Named moves (each a turn or a mirror), then the moves between two rows, first move first; the first pair answered:
z_484:
[-2.27  0.81  1.74  0.20 -0.76  0.37 -2.54  1.33] => [-2.15  2.31  0.31  1.10  1.07  1.09  1.26  1.58]
[ 0.66 -0.07  0.71  2.63  0.41 -0.73 -1.21  0.34] => [ 0.72  0.31  0.47  2.83  0.80 -0.67 -0.31  0.49]
[ 0.38  0.96  0.03  2.31  1.74 -0.90  0.86 -0.14] => [ 0.19 -0.24  1.16  1.48  0.36 -1.37 -2.28 -0.40]
[-1.19  1.66  1.10 -0.51 -0.06  0.49 -2.36  2.44] => [-1.09  2.51  0.13  0.27  1.16  0.86  0.20  2.70]
z_208:
[-1.41 -0.51  0.71  4.14  1.56 -1.68 -0.06 -0.99] => [-1.58 -0.22 -0.38  3.66  1.93 -1.01  2.00 -1.23]
[-0.76  1.17 -2.54 -1.25  0.13  0.35  1.48  1.05] => [-0.74 -0.05 -2.44 -2.30 -1.03  0.39  0.51  0.15]
[ 0.16  0.12  0.03  0.29  1.46 -0.91  0.69 -0.88] => [ 0.01 -0.20 -0.24 -0.08  1.14 -0.74  1.00 -1.14]
z_859:
[-0.95 -0.80  0.32 -2.37 -0.93  0.07 -3.05  0.92] => [-0.87 -0.81  0.39 -2.18 -0.94 -0.10 -3.23  0.93]
[-0.60 -0.26 -1.98 -1.31 -0.98  0.52  2.69 -0.08] => [ 0.87 -0.73  0.78  2.46 -0.28 -2.54 -0.19 -0.12]
[-0.19  3.38  0.31  4.64  3.40 -1.26  0.89  1.73] => [-1.67  3.75 -2.26  1.00  2.58  1.76  3.60  1.69]
z_192:
[ 0.04 -1.86 -0.46 -2.56 -1.46 -0.37  0.58 -3.18] => [-0.41  0.24 -1.61 -2.32  0.18  1.04  3.20 -1.72]
[-0.41  1.09 -0.71 -1.25  0.27  1.25  0.33  1.16] => [-0.39  1.17  0.07 -0.94  0.19  0.91 -1.09  1.50]
[-0.86  2.06 -1.89 -0.22  2.27  2.16  4.52  1.50] => [-0.97  3.40  0.87  1.51  2.83  1.35  0.00  4.00]
[ 1.56 -1.22  2.01  2.02 -0.26 -2.98 -2.21 -2.05] => [ 1.65 -2.25  0.25  0.88 -0.60 -2.49  0.86 -3.89]
Pairs:
Each pair is two moves apart.
[-0.13  2.41  1.62  0.00 -0.03  1.45 -1.69  3.32] => [-0.42  2.25 -0.58 -1.46 -0.02  2.74  1.94  2.40]	z_208 then z_208
[ 0.07 -0.21  2.12 -0.22 -0.41 -1.89 -6.00  2.31] => [ 0.72  2.52  1.55  3.08  2.92 -2.25 -2.10  3.72]	z_484 then z_192
[-0.56 -0.60 -1.31  0.29 -0.41 -0.77  1.35 -0.90] => [-0.30 -1.20 -0.74  0.33 -0.93 -1.19  0.17 -1.25]	z_208 then z_859
[-1.60 -1.11 -3.57 -1.24  0.57  0.44  5.35 -1.18] => [-1.48 -2.70  1.64 -0.36 -1.94 -2.14 -5.40  0.11]	z_484 then z_208
[ 0.62 -0.30 -1.01  0.25 -0.01 -0.56  2.48 -0.21] => [ 0.22 -0.64  0.92 -0.19 -1.10 -0.93 -2.14  0.91]	z_192 then z_484
[ 1.23 -2.05 -1.04  1.07  0.88 -1.42  1.38 -2.04] => [ 0.89 -1.27 -1.57  0.98  1.47 -0.73  2.53 -1.54]	z_208 then z_192
[-0.12 -1.79  0.98 -0.91 -1.74 -1.97 -3.03  0.12] => [ 0.53  0.61 -0.57  2.12  1.62 -2.17  2.80  0.73]	z_484 then z_859
[ 0.40  0.58 -0.77  1.09  2.15  3.19  0.80  2.54] => [-0.04 -0.91  0.21 -0.75  0.07  3.25 -2.77  2.23]	z_484 then z_859
[ 0.50  2.80 -2.00 -2.08  0.21  2.26 -0.20  0.78] => [ 1.98  3.07 -0.06  1.90  1.68 -0.48 -1.16  0.95]	z_859 then z_484
[ 2.00  0.60  0.92  4.46  2.51 -2.02  0.92  0.51] => [ 2.31 -0.68  1.70  4.06  1.38 -2.82 -0.98 -0.36]	z_192 then z_484
[ 1.04  0.91  1.28  2.91  0.23 -3.62  3.27 -2.51] => [ 0.75 -0.66  0.49  0.90 -1.26 -3.14  3.60 -4.03]	z_208 then z_208
[-1.72  1.05 -0.36 -1.87 -0.72  1.93 -2.76  1.90] => [-1.20  1.57  0.62 -0.04  0.11  0.89 -3.43  2.42]	z_208 then z_859
[ 0.30  1.04 -0.67  1.64 -0.07  0.90 -1.00  1.03] => [-0.03  0.76 -0.84  0.49 -0.73  1.35 -1.53  0.93]	z_859 then z_484
[ 0.04  0.38  1.73  0.32  0.99 -2.31 -1.21  1.74] => [-0.12  0.31  1.79 -0.09  0.72 -2.17 -1.53  1.82]	z_208 then z_484
[-2.06 -2.69  0.54 -1.47 -2.43  0.69 -0.66 -0.47] => [-1.64 -0.46  2.44  1.81 -0.41 -0.39 -2.06  2.01]	z_208 then z_208
[-0.74  0.72 -3.30 -2.73  0.63  0.82  1.21  0.73] => [ 1.14  0.93 -0.53  2.38  2.31 -2.70 -0.57  0.72]	z_859 then z_484
[-1.67 -2.01  1.59 -2.63 -3.72  1.13 -2.55 -0.14] => [ 0.07 -2.70  3.06  1.01 -2.70 -1.73 -2.83 -1.13]	z_192 then z_859
[-0.38  1.00  0.26  0.18  0.67 -0.49  0.63 -0.79] => [-0.45  0.32  0.07 -0.66  0.05 -0.37  0.45 -1.25]	z_208 then z_208
[-0.70  0.96  1.55 -0.78 -0.40  0.78 -3.63  2.53] => [-1.18  1.78  0.57 -1.39  0.12  1.92 -2.04  3.13]	z_859 then z_208
[ 0.76  0.36 -1.82  0.41  0.57 -1.04  5.13 -1.66] => [ 0.63 -2.52 -0.84 -2.30 -2.57 -1.50  1.07 -3.52]	z_208 then z_484
[-0.91  0.70 -0.13 -1.52 -1.66  1.82 -2.19  2.22] => [-0.55  1.18  0.63 -0.14 -0.90  1.06 -2.66  2.72]	z_208 then z_859
[ 1.52  1.59 -1.98  0.05  2.41 -0.27  4.75 -1.61] => [ 1.40 -2.44 -0.96 -3.13 -1.67 -0.84  0.00 -4.19]	z_208 then z_208
[ 0.89 -2.85 -0.42 -0.29 -0.55 -0.94 -1.74 -3.84] => [ 0.46  1.20 -1.85  1.71  3.04  0.52  3.02 -1.18]	z_484 then z_192
[-1.56  1.54 -2.45 -1.55  0.12  1.27  3.10  0.94] => [ 0.19  1.71 -0.43  3.05  1.90 -1.95  2.32  0.92]	z_859 then z_208
[ 0.91  1.15 -1.18  0.04  1.00  0.19  3.69  1.92] => [ 0.19  1.71 -1.13 -0.80  0.69  1.12  2.67  2.90]	z_208 then z_192
[-2.57  0.97 -2.48 -2.42  2.15  4.22  2.52  1.43] => [ 0.16  0.67  2.18  4.78  3.98 -1.32 -1.70  1.47]	z_859 then z_484
[-0.38  0.09 -1.15  1.93 -0.62 -1.63  1.66 -0.59] => [-0.87  1.25 -1.22  1.85 -0.03 -0.81  1.70  0.59]	z_859 then z_192
[-1.98  1.88 -0.39  0.45 -1.46  1.63 -1.70  0.66] => [-1.62  2.15  0.18  1.77 -0.98  0.94 -1.92  0.83]	z_208 then z_859
[-1.63 -1.51 -0.49 -2.59 -1.36  0.11  3.97 -3.60] => [-2.67 -1.04  2.23 -3.53 -2.77  0.40 -2.81 -1.14]	z_192 then z_484
[ 1.47 -1.47  0.65  0.22 -0.37 -1.69 -0.38 -1.25] => [ 1.36  0.19 -0.14  1.03  1.16 -1.01  2.02 -0.27]	z_484 then z_192
[-1.50  6.07  2.50  2.66  3.13  1.44 -5.03  7.64] => [-3.64  0.67 -2.29 -8.16 -3.22  5.93 -3.36  2.61]	z_192 then z_859
[ 2.18 -2.57 -0.76  1.11  0.19 -2.58  1.49 -4.31] => [ 1.68 -3.38 -0.70 -0.74 -1.33 -1.82 -0.29 -4.55]	z_859 then z_208
[ 1.44 -0.89 -0.08  1.36  2.27  0.72 -1.24 -1.42] => [ 1.44 -1.14  0.00  1.17  1.98  0.71 -1.72 -1.54]	z_208 then z_484
[-1.11  0.70 -1.40 -1.51 -0.33  2.64  4.65 -2.08] => [-1.81  1.21 -1.23 -2.43 -0.75  3.49  3.52 -1.04]	z_208 then z_192
[-2.45  3.82 -0.84 -3.41  0.01  4.27 -1.57  4.71] => [-1.84  2.00  1.13 -3.25 -1.61  2.63 -5.73  3.77]	z_484 then z_192
[-0.39 -0.40  0.05  3.02  2.70 -1.37 -0.97  0.24] => [-0.16 -1.22 -0.37  2.99  2.43 -1.71 -0.38 -0.78]	z_192 then z_484
[-1.31 -0.62  0.88  4.43  2.34 -2.06 -1.16  1.94] => [-2.15  0.19 -2.06  2.39  2.77  0.29  3.48  1.79]	z_208 then z_859
[-2.67  2.42  3.92  2.29  0.84  2.26 -1.52  4.69] => [-1.76 -0.84  5.28  1.88 -1.52  0.23 -4.67  2.01]	z_484 then z_192
[-1.18 -5.01 -1.93 -4.13 -4.92 -0.40 -3.22 -3.50] => [-0.21  0.83  2.84  4.36  0.40 -3.12 -6.96  2.69]	z_208 then z_208
[-0.26 -1.13 -0.91 -3.04  0.50  3.11  3.34 -0.28] => [-0.67 -0.98 -0.62 -3.76  0.15  3.42  2.19  0.37]	z_208 then z_192
[ 0.27 -1.40 -1.35 -2.40 -1.78  0.74  3.18  0.62] => [ 0.43 -1.29 -1.33 -2.07 -1.45  0.60  3.66  0.36]	z_208 then z_484
[-1.93 -0.89 -0.94 -2.07 -0.69  1.32 -1.10  1.49] => [-0.84  0.24  0.77  1.62  1.23 -0.63 -1.65  2.49]	z_859 then z_208
[ 1.77 -0.33  1.83  3.64  1.31 -2.60  0.55 -0.62] => [ 1.91 -1.09  0.75  2.87  0.94 -2.39  2.18 -1.91]	z_192 then z_192
[-0.54  3.56  0.40 -0.35  1.53  1.78 -0.37  4.18] => [ 0.04  3.38  1.37  0.93  1.66  0.65 -1.53  4.17]	z_192 then z_208
[ 1.33 -1.89  1.49  2.28  0.10 -2.13  0.64 -1.51] => [ 1.35 -1.78  1.65  2.36  0.11 -2.19  0.13 -1.36]	z_208 then z_484
[ 0.88  1.48 -1.97  2.60  3.13  0.10  6.20  0.11] => [-0.46  3.69 -1.40  1.59  3.46  1.87  4.25  3.05]	z_192 then z_859
[-1.09  1.60 -0.16  0.20  1.22  2.26  1.71  2.07] => [-1.42  1.51  0.20 -0.44  0.62  2.60  0.15  2.55]	z_208 then z_192
[-0.32  0.25  1.87  1.91  1.03 -1.19 -0.82 -0.27] => [ 0.02 -0.25  0.93  1.88  1.22 -1.17  1.20 -1.35]	z_192 then z_484
[ 0.91 -0.80 -0.07 -1.00 -0.55  0.09 -0.69 -1.00] => [ 1.34 -0.45  0.36  0.37  0.07 -0.80 -0.53 -0.97]	z_192 then z_859
[ 3.42  1.04  3.80  8.22  3.67 -5.70 -0.72 -2.45] => [ 2.74 -2.20  5.17  4.57 -0.38 -5.58 -6.55 -3.74]	z_208 then z_484
[-1.76 -0.60  2.47 -0.68  0.10  0.01 -5.24  1.01] => [-3.16  1.96 -0.34 -2.28  1.66  3.05 -0.81  2.80]	z_208 then z_859
[ 1.10  0.49 -0.13  2.78  1.54 -1.94  2.05 -0.72] => [ 0.87  0.44 -0.91  2.07  1.41 -1.25  3.15 -0.98]	z_192 then z_208
[-2.13  0.61 -0.37 -2.89 -1.71  1.77 -0.01  0.31] => [-0.81  0.83  2.33  1.01 -0.77 -0.98 -2.97  0.94]	z_192 then z_859
[ 0.23 -1.40  2.27 -0.12 -1.63 -2.66 -4.31 -0.91] => [-1.40  0.50 -2.46 -3.81 -0.63  1.65  3.13 -0.54]	z_859 then z_484
[ 0.89  1.37  3.70  0.84 -0.56  1.03 -3.10  1.79] => [ 1.69 -2.46  1.24 -1.67 -2.71  0.78  0.31 -3.09]	z_192 then z_192
[-1.15  3.86 -0.28  1.46  3.01  1.69  2.73  4.00] => [-0.64  3.42  2.22  3.00  2.54 -0.02 -1.55  4.44]	z_192 then z_484
[ 0.51 -2.80  1.97  0.85 -1.72 -2.73 -3.24 -2.29] => [ 1.16 -2.77  1.35  2.06 -0.87 -3.37 -0.89 -3.15]	z_208 then z_192
[ 1.45 -0.39 -1.79 -1.11  0.59 -0.58  1.00  2.69] => [ 1.64 -0.70 -0.62 -0.68  0.22 -1.23 -1.26  2.88]	z_192 then z_192
[ 1.83 -0.60  3.04  2.33 -0.11  0.45 -5.37  1.15] => [-0.35 -0.51 -0.11 -3.42 -1.79  4.63 -3.14  1.40]	z_859 then z_208
[-0.26 -2.65 -0.27 -0.79 -1.68 -0.49 -1.00 -3.71] => [-0.07 -2.42 -1.05 -0.45 -1.11 -0.38  0.79 -4.03]	z_484 then z_208
[-0.89  2.94  0.59  0.64  2.33  1.50 -0.08  3.15] => [-0.29  0.91  2.44  0.91  0.71 -0.28 -3.92  2.03]	z_859 then z_192
[-0.33 -0.86 -1.39 -5.61 -2.26  1.61  0.59 -0.04] => [ 2.27 -3.49  0.67 -1.39 -2.06 -2.96 -0.26 -3.16]	z_859 then z_192
[-1.16 -3.53 -1.47 -4.48 -3.87  0.84 -0.87 -3.17] => [-0.32  1.74 -2.81  1.26  2.21  0.66  6.63 -0.35]	z_208 then z_484
[ 0.57 -0.98  2.60  0.43  0.99 -2.21 -0.56 -0.91] => [ 0.63  0.21  1.56  0.79  2.30 -1.59  1.94 -0.45]	z_208 then z_208
[-1.99  0.66 -0.42 -1.18  0.62  2.51 -1.65 -0.53] => [-1.05  1.80 -0.18  1.76  2.60  1.39  0.25 -0.16]	z_859 then z_484
[ 1.62 -0.08  1.71  2.21  2.32 -2.75  0.77 -0.38] => [ 1.76 -0.50  0.80  1.71  2.19 -2.53  2.34 -1.09]	z_192 then z_208
[-0.94  0.58  0.00  0.04 -0.52  1.71 -1.35  2.70] => [-0.58  0.11  0.53  0.58 -0.75  1.07 -2.31  2.29]	z_484 then z_192
[-1.44  1.67  0.90  0.52  0.36  1.52  0.31  1.13] => [-0.92 -0.57  1.70  0.23 -1.32  0.20 -1.89 -0.64]	z_192 then z_192
[-1.29 -1.59  3.05  0.02 -4.81  0.76 -3.51 -0.06] => [-0.62 -2.14  3.27  0.88 -4.73 -0.09 -3.27 -0.86]	z_192 then z_208
[-1.15  3.25  0.45  0.47  1.80  1.14  0.58  2.78] => [-1.08  2.05  2.10  0.39  0.48  0.09 -3.06  2.55]	z_859 then z_484
[-0.88 -2.96 -1.13 -4.42 -4.14 -0.14 -3.06 -3.10] => [-0.04 -3.31 -2.84 -3.65 -3.25 -0.58  1.31 -4.79]	z_859 then z_192
[-2.53  0.13 -2.18 -4.29 -0.55  1.26 -0.72  1.54] => [-0.66  1.82  0.80  2.45  2.49 -2.48 -1.92  2.94]	z_859 then z_208
[-0.84  1.87  1.71  3.92  0.89 -0.35  1.12  0.84] => [-0.58 -1.74  2.28  2.05 -2.13 -1.33 -1.63 -1.96]	z_484 then z_192
[-1.15  2.46  0.60 -1.12  0.60  0.53 -0.16  1.36] => [-0.90  2.47  1.18 -0.41  0.73 -0.06 -0.91  1.39]	z_192 then z_208
[-0.75  3.26 -0.15  0.11  0.90  1.40  1.79  0.47] => [ 0.66  1.59  1.92  2.59  0.47 -1.51 -0.81 -0.71]	z_208 then z_859
[-0.60 -0.88 -0.15 -1.36 -0.22  0.65  0.71  1.25] => [-0.65 -0.62  0.43 -1.02 -0.12  0.53 -0.34  1.76]	z_192 then z_192
[ 0.17  0.05 -2.19  0.17  0.87  0.01  3.08 -0.36] => [-0.31 -0.10  0.65 -0.08 -0.51 -0.51 -3.50  1.18]	z_192 then z_484
[-1.28 -0.25 -0.56 -5.57 -3.51  2.68 -2.10  0.67] => [ 1.23 -3.75  0.71 -2.52 -4.02 -1.49 -2.26 -3.33]	z_859 then z_192
[-0.74  2.51  1.22 -2.53  0.74  1.31 -0.67  2.33] => [-0.27  2.41  2.05 -1.52  0.95  0.46 -1.83  2.47]	z_192 then z_208
[-1.23  0.84 -1.19 -3.86 -1.55 -0.09 -0.57 -0.38] => [-1.37  1.19 -0.58 -3.57 -1.53 -0.12 -1.66  0.23]	z_192 then z_208
[ 0.31 -2.36 -0.27  1.13 -0.06 -0.37  2.22 -1.19] => [-0.18 -2.93 -0.33 -0.34 -1.12  0.26  1.00 -1.34]	z_484 then z_859
[ 1.77 -2.39  0.98 -0.17 -1.42 -1.61 -4.43  0.74] => [ 2.58 -2.95  0.83  1.03 -1.06 -2.73 -2.96 -0.36]	z_208 then z_192
[ 1.83  0.35  1.73  3.95  1.02 -2.27 -1.08 -0.24] => [ 1.77  0.83  1.18  4.06  1.55 -2.03  0.30 -0.11]	z_208 then z_192
[ 0.12 -0.46  0.95  0.35 -2.09 -0.07 -0.85 -1.12] => [ 0.18 -0.55  0.70  0.26 -2.01 -0.12 -0.49 -1.35]	z_192 then z_208
[ 0.29  1.02 -0.98 -0.95  0.39  0.72  1.30  1.38] => [ 1.03  0.89 -0.23  0.77  1.07 -0.51  1.38  1.19]	z_859 then z_208
[ 0.22  1.48  1.50  1.22 -0.47 -0.16 -1.75  0.19] => [ 0.57  1.34  1.41  1.70 -0.29 -0.60 -1.29 -0.07]	z_484 then z_192
[-0.44  0.89  0.79 -2.25 -1.68  0.96 -1.90  1.14] => [-0.39  1.04 -0.88 -2.59 -1.13  1.65  1.51  0.37]	z_484 then z_208
[-0.38 -0.73 -2.09 -5.13 -2.11  2.55  0.70  0.03] => [-1.08  2.22 -0.69 -3.51 -0.33  3.03 -0.98  3.63]	z_192 then z_192
[-1.34  0.08  1.34 -1.77 -1.34  1.57 -4.00  1.59] => [-0.57 -0.45  2.10 -0.54 -1.20  0.41 -4.67  1.14]	z_192 then z_208
[-1.37  2.93  2.81  3.67  2.18 -1.49 -2.34  4.90] => [-1.97  0.51  3.31  0.40 -0.99 -1.06 -6.20  3.64]	z_208 then z_484
[ 0.87  0.50  2.33  1.73  0.49 -1.39 -2.73  1.63] => [-0.10  2.15 -0.97 -0.24  1.51  1.46  2.79  2.01]	z_484 then z_859
[ 0.90  0.33 -1.20  2.29  1.56  0.75  3.80  1.52] => [ 1.08 -1.12 -1.82  1.12  0.62  0.64  4.35 -0.03]	z_859 then z_208
[ 0.71 -0.94  1.46  1.73 -0.16 -0.83 -1.71 -1.70] => [ 0.89 -1.41  0.90  1.57 -0.15 -1.00 -0.59 -2.45]	z_192 then z_208
[ 0.43 -1.37 -1.46 -0.67 -0.25  0.64  0.89 -0.55] => [ 0.51 -1.19 -1.43 -0.19  0.10  0.50  1.43 -0.40]	z_208 then z_484
[ 2.49  1.35  0.79  3.66  2.57 -0.67  1.81 -0.95] => [ 2.34  1.44  2.07  3.81  2.08 -1.00 -1.13 -0.16]	z_484 then z_208
[ 1.22 -0.44 -0.69  1.36  0.64 -1.60  2.69 -1.00] => [ 0.61  1.28 -0.63  1.64  1.57 -0.79  2.65  0.83]	z_859 then z_192
[-0.92  0.16  1.51  0.24  0.59 -0.20 -1.18  1.51] => [-0.48  0.18  0.25  0.64  1.39 -0.34  2.14  0.48]	z_192 then z_484
[ 2.07  0.62  2.98  3.92  2.24 -3.42 -0.25 -0.13] => [ 1.98  1.37  2.34  4.01  2.84 -2.95  1.25  0.16]	z_208 then z_192
[ 0.59  1.10  0.92  3.46  0.92 -1.42  1.44  0.02] => [-0.91  0.84 -1.56 -0.61 -0.28  1.43  3.41 -0.25]	z_192 then z_859
[-1.35 -2.55 -1.85 -0.10 -2.25 -1.05 -0.78 -1.58] => [-2.07 -1.77 -2.41 -1.29 -2.31  0.20 -0.64 -0.63]	z_208 then z_859
[-2.21 -1.36 -2.11 -3.80  0.08  2.57  2.49 -2.47] => [-2.97 -0.29 -1.64 -4.49  0.10  3.48  0.83 -0.75]	z_192 then z_208
[ 1.88  0.27  2.19  1.50 -1.40 -0.77 -3.82  1.90] => [ 2.60  0.08 -1.46  1.79  0.14 -0.25  4.28 -0.65]	z_192 then z_484
[ 1.02  0.88 -2.11 -0.05 -0.63  0.13  1.54 -3.13] => [ 0.65  0.95 -2.32 -0.81 -0.90  0.76  1.28 -2.75]	z_484 then z_192
[ 1.69 -0.25 -0.56  0.39 -0.19 -1.02  1.42 -1.45] => [ 1.58 -0.64 -0.71 -0.38 -0.72 -0.65  1.18 -1.77]	z_208 then z_859
[-1.55  2.17 -0.36 -2.86  0.51  2.86 -0.38  2.33] => [-1.55  1.34 -0.09 -3.54 -0.45  2.62 -1.58  1.74]	z_208 then z_208
[ 0.12  1.31  1.79  3.49  1.08 -1.09 -1.04  0.68] => [ 0.14  1.47  1.56  3.67  1.31 -1.00 -0.59  0.73]	z_208 then z_192
[ 1.43 -1.39  2.16  1.66 -1.16 -1.67 -4.22 -0.63] => [ 1.35  2.29  0.38  4.11  2.59 -0.62  1.40  1.40]	z_208 then z_208
[-1.07 -0.96  0.20 -1.13 -0.47  1.17 -2.86  0.57] => [-1.47  0.16 -0.15 -1.08  0.22  1.81 -2.07  1.55]	z_208 then z_859
[-0.39  1.62 -0.04 -0.86  0.40  1.52  1.40  1.38] => [-0.34 -0.33  0.92 -2.00 -1.50  0.85 -1.39  0.21]	z_484 then z_192
[-0.31  2.32  1.96 -0.13  0.42  0.71 -4.34  4.58] => [ 0.42  1.07  2.71  0.46 -0.22 -0.58 -5.34  3.41]	z_208 then z_192
[ 0.77 -2.04 -1.25 -1.25 -0.74 -0.14  1.74 -2.25] => [ 1.37 -2.49  0.23  0.24 -0.71 -1.47 -0.21 -2.34]	z_484 then z_859
